128 stands for zero in the data rows.
Some points, one per row:
[207 86 145 149 119 185 217 166 207 178 110 190 107 140 192 94]
[88 79 189 148 185 89 88 132 137 91 103 167 117 147 140 111]
[168 65 186 150 156 120 124 151 195 140 101 156 128 167 177 85]
[136 145 130 139 142 150 124 112 159 137 129 161 152 146 175 123]
[153 180 2 83 38 179 210 128 5 201 234 21 151 18 57 180]
[141 154 76 152 107 168 124 170 154 92 119 134 139 105 117 119]
[137 113 158 141 171 129 137 112 167 120 95 169 111 175 168 116]
[126 137 142 126 146 146 131 137 174 133 117 155 142 153 173 119]
[140 51 176 101 92 105 165 119 99 217 138 143 106 139 137 126]
[115 107 182 149 174 103 93 127 149 120 119 156 132 161 150 108]
[157 177 83 127 102 185 158 92 111 165 163 129 166 125 138 147]
[87 164 54 115 93 121 80 169 43 95 167 74 174 46 36 121]
[135 128 165 154 166 141 110 101 156 107 91 162 135 173 155 103]
[76 123 135 116 154 101 74 100 65 135 128 91 152 142 106 154]
[125 132 113 121 137 136 149 73 59 144 170 103 133 139 122 160]
[141 118 118 124 123 157 166 107 92 144 125 125 99 118 123 165]
[75 198 28 64 48 72 85 177 31 73 164 10 132 39 26 148]
[137 29 189 132 127 87 157 172 197 147 77 133 26 162 163 117]
[131 142 143 128 157 127 135 92 143 116 113 149 125 175 163 135]
[157 18 208 159 129 118 189 182 224 147 75 157 43 158 164 117]
[147 135 127 145 155 163 122 65 103 158 181 137 153 155 164 166]
[78 148 115 118 130 83 85 158 119 7 100 112 111 116 91 122]
[156 21 182 113 93 115 177 177 158 215 119 153 87 127 147 85]
[81 140 137 102 149 89 81 87 42 150 156 87 163 133 97 165]
[129 186 109 131 148 138 117 55 86 125 164 134 169 125 122 147]
[160 1 205 116 87 101 185 174 171 208 120 160 79 128 151 87]
[165 143 73 153 79 157 202 230 195 70 90 151 85 54 115 105]
[131 156 129 143 156 155 151 73 97 138 145 167 148 128 135 156]
[187 90 163 156 128 182 178 139 223 165 96 185 107 153 178 99]
[122 153 159 126 170 131 93 42 109 140 143 132 169 166 159 147]
[112 164 141 121 162 139 116 76 105 153 141 133 182 156 143 138]
[177 139 132 138 136 163 158 115 182 154 121 163 132 149 163 115]
[132 127 129 108 108 115 176 119 122 119 102 128 67 144 138 148]
[129 118 192 147 167 124 104 73 135 140 131 156 163 176 152 130]
[117 106 176 144 175 112 100 119 160 122 112 150 139 169 166 119]
[78 76 131 144 131 72 71 228 171 35 65 115 93 129 120 101]
[84 138 124 102 139 91 62 93 57 143 166 69 180 103 88 153]
[146 152 123 151 138 160 144 62 84 183 168 139 154 142 159 162]
[97 110 136 148 124 90 84 208 170 19 77 126 104 114 105 92]
[104 118 191 118 180 91 116 104 132 117 113 141 118 173 137 126]
[142 159 92 157 133 163 149 146 182 51 88 157 133 134 130 126]
[198 31 175 172 97 144 187 205 255 155 64 180 51 150 179 79]
[101 123 171 157 186 136 102 70 132 119 123 150 136 162 154 138]
[187 0 176 160 96 133 210 231 255 138 21 175 7 146 172 99]
[152 133 135 132 109 171 125 134 158 159 130 140 166 108 133 101]
[139 156 129 118 134 147 131 90 115 172 150 115 128 148 137 154]
[204 134 44 107 7 194 209 247 190 192 137 113 134 27 112 87]
[137 127 104 144 118 145 100 224 189 62 76 134 119 96 114 86]
[172 40 180 108 77 112 207 163 159 202 111 160 72 121 145 86]
[129 115 173 146 184 123 113 99 159 135 125 150 160 182 183 125]
[125 117 169 143 174 126 119 108 166 130 109 172 128 187 172 125]
[161 60 183 129 139 102 147 154 196 86 77 181 57 174 165 105]
[164 172 45 146 73 176 192 217 184 45 74 153 86 72 96 103]
[157 80 164 146 128 147 133 172 202 164 110 144 135 152 178 83]
[133 157 152 131 168 134 111 86 135 139 125 160 158 160 154 125]
[119 144 149 122 173 121 110 85 142 124 119 171 143 170 141 134]
[108 200 38 127 109 154 138 153 101 63 137 109 120 106 91 150]
[126 176 130 112 133 133 111 82 117 148 150 136 179 141 139 128]
[110 138 165 130 164 97 111 99 113 115 122 155 139 168 139 108]
[189 0 194 167 90 112 178 255 255 135 64 169 33 113 175 49]
[153 143 137 133 147 146 144 76 142 153 134 146 147 171 150 148]
[131 159 140 135 161 151 139 77 133 125 116 155 155 176 163 133]
[131 141 120 153 127 177 157 96 137 132 136 172 131 114 148 114]
[86 130 87 88 114 103 79 99 22 137 174 47 173 90 73 175]
[82 118 130 146 112 61 92 205 151 22 72 107 71 108 84 105]
[145 149 142 135 125 135 98 116 159 151 126 133 163 109 118 99]
[100 171 114 143 154 121 69 134 127 59 122 125 145 127 93 114]
[164 60 167 101 116 126 178 139 122 199 124 149 120 122 148 120]
[107 58 160 153 145 117 90 185 154 122 107 125 135 135 134 105]
[113 142 127 106 117 114 148 109 113 114 114 122 83 153 139 159]
[140 145 160 146 179 152 112 94 144 125 116 177 163 157 158 131]
[174 0 201 112 41 95 228 255 204 230 94 160 10 115 148 75]
[68 160 57 102 100 111 99 136 28 69 153 52 132 77 59 163]
[115 93 156 138 184 139 123 88 85 177 158 100 116 140 125 146]
[164 186 14 89 34 167 216 123 49 200 202 41 140 51 91 173]
[89 184 58 109 113 134 120 130 91 80 148 71 132 105 94 166]
[141 183 87 97 78 141 147 108 110 165 173 107 176 95 120 125]
[144 203 77 104 86 137 127 88 68 178 201 67 182 85 96 151]
[65 127 146 112 141 93 65 96 54 123 160 73 163 118 89 152]
[177 136 135 136 124 139 182 110 175 146 101 178 109 153 178 90]
[181 0 181 146 87 119 155 255 255 153 83 166 64 131 189 49]
[160 78 193 165 123 137 141 192 236 109 77 177 86 131 156 73]
[131 165 98 155 149 158 121 163 170 54 93 141 116 120 104 116]
[101 183 90 102 113 68 83 110 36 147 176 83 194 62 82 140]
[130 0 186 129 114 86 130 255 229 34 53 173 37 105 141 86]
[172 101 165 145 165 144 133 124 191 176 121 157 138 169 166 117]
[110 149 48 64 74 116 131 134 28 148 180 43 184 38 56 145]
16 more points follow, each with its number after it:
[152 174 90 126 126 169 148 75 87 170 178 134 168 117 126 154] 0
[117 92 182 134 187 95 113 109 158 134 118 147 125 180 182 132] 1
[136 192 80 100 114 135 138 88 93 157 183 93 181 101 106 147] 2
[76 125 144 114 164 89 68 96 66 144 149 98 158 148 110 167] 3
[86 128 133 81 121 89 121 103 65 109 140 77 113 153 117 157] 4
[212 0 182 157 52 120 223 255 255 131 20 182 0 127 191 60] 5
[160 124 169 153 161 136 135 103 188 121 97 161 121 165 162 104] 6
[88 147 91 96 118 122 69 102 19 151 169 53 176 93 61 153] 7
[115 157 142 133 157 122 103 99 102 97 144 139 163 152 128 132] 8
[192 81 151 148 144 168 180 160 222 157 88 186 97 168 201 103] 9
[141 39 191 163 134 95 157 206 228 106 52 182 66 155 182 88] 10
[56 123 116 123 134 66 59 164 103 56 120 83 113 136 80 132] 11
[146 171 122 122 123 144 140 87 117 145 120 140 140 139 141 143] 12
[48 118 99 109 118 101 68 169 58 82 131 61 119 94 70 158] 13
[152 162 115 142 147 179 145 87 139 154 128 153 186 137 146 134] 14
[87 158 79 119 115 136 55 165 75 74 136 103 155 54 51 121] 15
Which of these numbered points is nearest to each point below, ignoring the direction in which the first points spread most? Its number follows each.
[70 151 46 87 83 101 78 175 12 86 162 24 130 60 47 147] > 13
[133 102 179 142 152 105 105 122 181 112 107 178 104 171 161 107] > 8
[145 137 159 149 155 116 114 77 154 144 123 126 149 146 142 103] > 6
[107 125 88 144 114 145 78 217 105 76 106 117 149 78 93 101] > 15
[126 163 146 132 156 136 132 83 137 126 122 148 154 160 147 111] > 6
[81 68 181 139 167 94 68 132 106 120 126 125 141 147 122 115] > 3
[157 212 0 48 0 155 224 233 21 144 214 0 83 0 0 190] > 5
[145 222 0 79 12 151 194 206 56 99 186 32 118 0 33 159] > 5
[140 167 106 130 137 165 151 83 75 161 176 130 160 134 117 149] > 0
[120 171 140 121 154 143 120 81 125 151 163 112 170 158 127 151] > 6
[84 151 91 98 110 80 72 113 22 157 184 33 164 94 70 159] > 7
[133 159 154 143 160 141 127 69 142 107 118 162 157 153 152 130] > 6
[144 135 165 143 160 121 134 98 156 107 77 152 113 158 143 135] > 6
[128 150 0 7 0 79 252 233 0 170 189 0 45 0 2 200] > 5
[193 98 145 140 105 174 179 165 228 167 97 188 92 138 196 87] > 9
[189 131 142 153 126 185 191 135 198 155 87 180 110 136 168 111] > 9
[116 123 140 104 132 101 143 88 95 137 122 110 111 154 130 149] > 4
[167 154 96 137 144 168 163 187 187 58 67 164 85 133 159 127] > 9
[165 0 203 114 82 94 146 183 166 237 135 150 66 117 151 79] > 7
[101 139 110 144 114 115 77 207 158 26 79 134 106 102 114 90] > 15
[165 67 172 162 115 127 143 170 220 158 114 163 112 153 171 82] > 2
[154 0 205 108 78 86 165 164 140 224 138 135 83 123 121 92] > 7
[97 153 115 127 165 104 78 86 78 121 162 117 203 126 97 111] > 8
[81 112 137 119 152 113 84 109 73 126 139 101 174 142 118 151] > 3
[141 177 71 149 128 159 148 142 151 80 104 135 120 135 127 139] > 9
[129 88 209 138 183 113 107 83 142 151 137 150 134 159 163 120] > 1
[173 128 157 144 184 165 142 93 171 177 138 172 155 154 169 113] > 14
[129 45 181 88 78 86 146 125 86 240 169 118 109 124 114 112] > 7
[141 128 136 150 148 176 139 105 172 161 130 170 150 132 159 114] > 14
[160 195 54 142 112 180 168 141 153 64 125 132 112 98 118 133] > 9
[125 147 140 137 168 134 112 66 106 139 134 155 148 145 151 135] > 6
[69 137 129 117 127 60 79 149 100 50 108 92 120 137 90 143] > 11
[92 107 157 135 172 89 59 108 99 130 162 111 148 135 99 129] > 3
[115 130 131 124 126 123 130 151 108 88 104 149 112 108 111 126] > 10
[153 72 177 123 101 102 176 136 142 139 112 174 62 160 159 119] > 4
[156 100 153 148 164 158 130 99 155 183 130 151 142 188 182 141] > 9
[115 62 184 139 169 83 92 132 129 130 122 129 116 176 140 118] > 3
[132 216 10 100 53 155 159 159 78 107 167 35 117 51 74 173] > 5
[228 0 169 177 48 157 218 255 255 169 41 186 15 122 180 40] > 5
[113 141 165 123 166 121 92 56 111 164 158 130 177 156 144 142] > 1
[99 151 115 105 133 118 120 126 88 93 115 142 122 113 109 141] > 10
[133 20 165 88 57 85 175 151 112 240 151 106 76 98 98 117] > 7
[112 0 174 117 125 78 92 189 156 188 118 82 67 118 116 129] > 7
[154 139 126 123 133 161 160 97 155 166 140 163 157 159 180 121] > 9
[65 156 50 100 87 96 81 150 30 92 160 18 152 57 31 149] > 13
[114 190 77 119 119 127 102 170 126 62 129 108 154 87 93 121] > 15
[130 161 76 109 94 135 152 120 86 170 162 82 144 101 136 181] > 2
[85 127 157 134 172 96 98 102 102 124 145 135 165 176 143 141] > 1
[195 100 162 147 103 180 172 179 232 131 75 187 101 115 152 78] > 2
[66 76 141 140 133 76 72 198 142 27 82 105 90 134 110 116] > 11
[79 142 38 71 59 89 97 196 37 124 168 0 120 66 33 181] > 13
[172 151 124 136 122 172 151 107 174 164 133 145 158 127 144 122] > 14
[89 162 113 94 137 102 87 76 28 145 168 85 175 109 71 146] > 7
[65 108 127 136 139 68 57 189 106 35 112 90 119 125 87 110] > 11
[60 151 64 94 69 51 76 172 54 81 156 38 126 64 28 130] > 13
[118 137 145 129 160 97 89 77 125 161 145 111 176 157 144 129] > 1
[168 164 119 143 148 175 157 81 142 138 143 160 149 129 141 141] > 14
[118 162 84 122 136 153 129 167 137 89 109 117 111 110 111 143] > 10
[181 212 0 101 4 203 201 228 140 102 147 72 119 0 49 128] > 5
[147 183 40 93 40 148 174 141 68 159 167 44 135 60 110 175] > 5
[156 177 104 121 106 179 166 79 118 184 166 140 157 109 147 142] > 0
[150 96 65 21 0 98 233 168 35 255 196 41 95 12 64 155] > 5
[164 116 149 134 142 139 166 86 157 150 101 162 109 175 168 130] > 12
[133 126 162 153 156 111 118 99 147 102 118 167 121 163 138 113] > 8
[209 107 147 131 113 181 196 147 223 162 90 183 103 135 180 100] > 9
[136 94 175 133 169 108 115 94 136 169 140 141 146 149 153 108] > 1
[89 33 166 147 140 109 83 193 126 132 122 117 131 113 127 104] > 7
[175 104 144 138 111 147 191 142 184 139 78 163 68 168 151 129] > 12
[180 79 166 171 140 169 165 156 223 132 94 174 82 137 158 90] > 9
[68 150 82 84 88 81 83 121 0 139 183 31 149 61 44 169] > 7
[129 120 148 168 170 167 124 92 136 134 129 156 150 148 136 123] > 6
[131 0 145 153 22 68 157 255 255 32 0 123 0 78 131 48] > 13
[167 152 114 124 128 166 168 46 129 170 179 146 137 141 158 137] > 0
[72 110 169 131 171 91 60 88 91 93 134 119 144 144 99 140] > 3
[134 217 47 115 67 166 167 167 110 70 136 66 118 62 67 156] > 5
